Each row has a name. After each piece below comes the name of the row it's from, unless a question asks for something else. Each question is about the rows just above it. Places in a row count from 1.

Liroz: | -1.68 | +3.23 | -1.31 | -2.30 | -0.96 | -4.85 | +0.52 | +0.31 | -0.48 | +1.98 | -0.10 | -1.28 | -0.10 | -1.79 | +0.38 | +1.53 | +1.83 | +1.05 | +0.72 | +0.15 | +2.73 | -0.94 | -1.91 | -0.70 | +1.53 | -1.21 | -0.25 | -2.20 | -0.50 | -0.32 | -2.52 | +0.40 | +4.82 | +1.94 | +0.62 | +0.35 | +0.18 | +3.35 | +1.52 | +0.49 | +1.96 | +0.62 | -4.79 | +1.55 | -1.39 | -1.51 | +0.33 | -1.47 | -0.46 | +0.04 | -0.45 | -0.39 | -1.17 | -0.28 | -1.65 | -0.07 | -0.10 |
meno: | -0.10 | -2.15 | +0.58 | -0.65 | +0.93 | +9.16 | -0.36 | +0.84 | +0.58 | -0.08 | -1.10 | -0.89 | +0.01 | -1.58 | +0.91 | -0.08 | -0.83 | -0.11 | +0.13 | +1.10 | -0.51 | -0.11 | +1.01 | +0.12 | -2.24 | -1.88 | -0.56 | -0.21 | +0.44 | -1.48 | +1.14 | +0.17 | -1.15 | -0.13 | -0.52 | -1.17 | -0.26 | +1.92 | -1.18 | +0.22 | -0.21 | +0.22 | +1.17 | +2.97 | +0.76 | -2.15 | -0.06 | +0.15 | -0.96 | +3.08 | +1.45 | -0.33 | +0.41 | +0.52 | +0.52 | +1.07 | +0.46 |
buf: | +0.21 | +0.69 | -2.64 | +1.22 | -1.59 | -2.22 | +0.57 | +1.07 | -1.07 | -0.60 | -0.21 | -0.94 | +0.13 | -3.88 | -1.51 | +0.63 | -1.15 | +0.83 | +0.32 | -0.27 | +0.27 | +0.17 | -2.05 | +0.38 | +0.65 | +1.86 | -0.91 | +0.19 | +0.47 | -1.19 | +4.49 | +0.25 | -3.33 | +0.55 | +0.76 | +3.68 | -2.68 | -3.84 | +0.18 | -3.26 | -1.03 | +0.58 | -0.65 | +2.96 | +3.06 | +1.24 | -0.03 | +0.46 | +1.35 | -0.90 | -1.54 | -0.90 | -0.45 | +0.41 | +3.25 | -0.11 | +0.16 |
mokiv: | +2.72 | -0.31 | -0.20 | -1.43 | +0.39 | +3.09 | -0.47 | -1.64 | +1.20 | -0.42 | +0.54 | +0.13 | -0.13 | +3.70 | -0.78 | -1.75 | -1.42 | -0.58 | -0.16 | -0.26 | +1.59 | +0.12 | +0.76 | -1.09 | +2.54 | -2.97 | -0.50 | -0.68 | +0.31 | -0.90 | -1.93 | -0.13 | -2.79 | +0.38 | -1.23 | +1.56 | -0.43 | +3.88 | +2.71 | -1.53 | +3.60 | +0.34 | -0.73 | +2.00 | -1.82 | -0.22 | -2.08 | -0.09 | +2.69 | +2.89 | -2.05 | +0.57 | -1.13 | -1.57 | -1.79 | +1.08 | +0.08 |
Gir: | -1.68 | +3.23 | -1.31 | -2.30 | -0.96 | -4.85 | -0.11 | +0.31 | -0.48 | +1.98 | -0.10 | -1.28 | -0.10 | -1.79 | +0.38 | +1.53 | +1.83 | +1.05 | +0.72 | +0.15 | +2.73 | -0.94 | -1.91 | -0.70 | +1.53 | -1.21 | -0.25 | -2.20 | -0.50 | -0.32 | -2.52 | +0.40 | +4.82 | +1.94 | +0.62 | +0.35 | +0.18 | +3.35 | +1.52 | +0.49 | +1.96 | +0.62 | -0.36 | +1.55 | -1.39 | -0.18 | +0.33 | -1.47 | -0.46 | +0.04 | -0.45 | -0.39 | -1.17 | -0.28 | -1.65 | -0.07 | -0.10 |
nur: | -3.01 | -1.23 | +1.76 | +1.83 | -1.14 | +1.34 | -0.18 | -1.81 | -0.82 | -0.48 | +1.74 | -0.30 | +0.21 | -5.31 | +1.09 | -0.46 | +0.92 | +0.01 | +0.80 | -1.42 | -1.83 | -0.70 | +0.28 | +0.33 | +1.30 | -0.88 | +0.45 | -1.81 | +0.68 | +0.47 | -2.11 | -0.35 | -1.84 | -0.17 | +0.16 | -2.93 | +0.76 | +3.07 | -0.47 | +1.93 | +3.43 | -0.38 | -0.09 | -1.58 | +0.35 | +2.70 | +0.28 | -0.40 | -3.01 | -0.05 | +1.22 | +0.04 | +2.43 | -0.07 | +0.42 | +0.28 | -0.26 |
Raf: | -3.01 | -1.23 | +1.76 | +1.83 | -1.14 | +1.34 | -0.18 | -1.81 | -0.82 | -0.48 | +1.74 | -0.30 | +0.21 | -5.31 | +1.09 | -0.46 | +0.92 | +0.01 | +0.80 | -1.42 | -1.83 | -0.70 | +0.28 | +0.33 | +1.30 | -0.88 | +0.45 | -1.81 | +0.68 | +0.47 | -2.11 | -0.35 | -1.84 | -0.17 | +0.16 | -2.93 | +0.76 | +3.07 | -0.47 | +1.93 | +3.43 | -0.38 | -0.09 | -1.58 | +0.35 | +2.70 | +0.28 | -0.40 | -3.86 | +0.75 | +3.60 | -1.00 | +0.89 | +1.02 | +1.13 | +0.12 | -0.26 |
What comes right after | +1.10 | in the named rows?
| -0.51 |
Among the named rows, does one hold | +0.93 | +9.16 | next to each other, in this order?
yes
Right after | -0.05 | comes
| +1.22 |

kuv: | -3.38 | -0.40 | +2.21 | +2.75 | +2.67 | -0.72 |
guga: | +0.98 | +5.64 | -0.97 | -3.45 | +9.59 | -5.12 |
kov: | +0.83 | +5.55 | -0.98 | -3.39 | +9.49 | -5.06 |
gezug: | +0.84 | +4.26 | +4.35 | +3.98 | +4.34 | +1.86 |
bor: | +2.95 | -1.69 | +4.81 | +3.68 | -7.58 | -0.23 |
The entry that follows | -3.39 |:
| +9.49 |
Among the named rows, does one hold | +0.83 | +5.55 | -0.98 | next to each other, in this order?
yes
Where does | +3.98 | +4.34 | start? Give its row and place.
gezug, 4
Right after | +4.35 | comes
| +3.98 |
Is | +3.98 | +4.35 | printed in one of the named rows, side by side and in this order?
no
Among the named rows, does one hold | +9.60 | -5.12 | next to each other, in this order?
no

Tum: | -3.35 | +6.35 | -4.07 | -9.06 | +6.97 |
Lepoz: | -6.18 | +6.13 | -3.83 | -7.79 | -4.06 |
kaguk: | +2.02 | -1.21 | -7.78 | -4.99 | -1.55 |
giraz: | -5.98 | +0.73 | -5.07 | -0.90 | +7.60 |
semu: | +2.02 | -1.21 | -2.28 | -4.99 | -1.55 |
kir: | -8.69 | -0.41 | -6.72 | +0.37 | +3.00 |
nulum: | +0.52 | +3.99 | -3.52 | +2.76 | +0.30 |
kagu: | -3.35 | +2.99 | -4.07 | -9.06 | +0.88 |
Dide: | +1.05 | +3.12 | -0.36 | -1.36 | -2.47 |
Right after | -2.28 | comes
| -4.99 |
Is | +6.35 | -3.35 | printed in one of the named rows, side by side and in this order?
no
Is | -4.07 | +6.35 | -3.35 | printed in one of the named rows, side by side and in this order?
no
Is | +2.02 | -1.21 | -2.28 | -4.99 | -1.55 | printed in one of the named rows, side by side and in this order?
yes
Right after | -7.79 | comes
| -4.06 |
Is | -4.07 | -9.06 | +0.88 | printed in one of the named rows, side by side and in this order?
yes
Among the named rows, does one hold | -1.21 | -7.78 | -4.99 | next to each other, in this order?
yes

sobad: | -1.05 | +7.52 | +3.22 | -1.52 |
kam: | +3.11 | +8.30 | +1.29 | +0.62 |
bedod: | +0.91 | +3.12 | +3.29 | -1.41 |
Bele: | -2.84 | +3.29 | +2.62 | +0.62 |
neze: | +1.30 | -7.33 | -3.27 | -6.56 |
bup: | +1.85 | +8.67 | +3.06 | +1.12 |
lilen: | +4.25 | +6.98 | +1.81 | -1.34 |
What comes right after | +1.30 | in the named rows?
| -7.33 |
What comes right after | +1.81 | in the named rows?
| -1.34 |
Right after | +8.67 | comes
| +3.06 |
Is | +0.91 | +3.12 | +3.29 | -1.41 | printed in one of the named rows, side by side and in this order?
yes
Row and place where | +3.12 | +3.29 | -1.41 | starts:
bedod, 2
What comes right after | +3.11 | in the named rows?
| +8.30 |
| +1.29 | +0.62 | begins in row and place
kam, 3

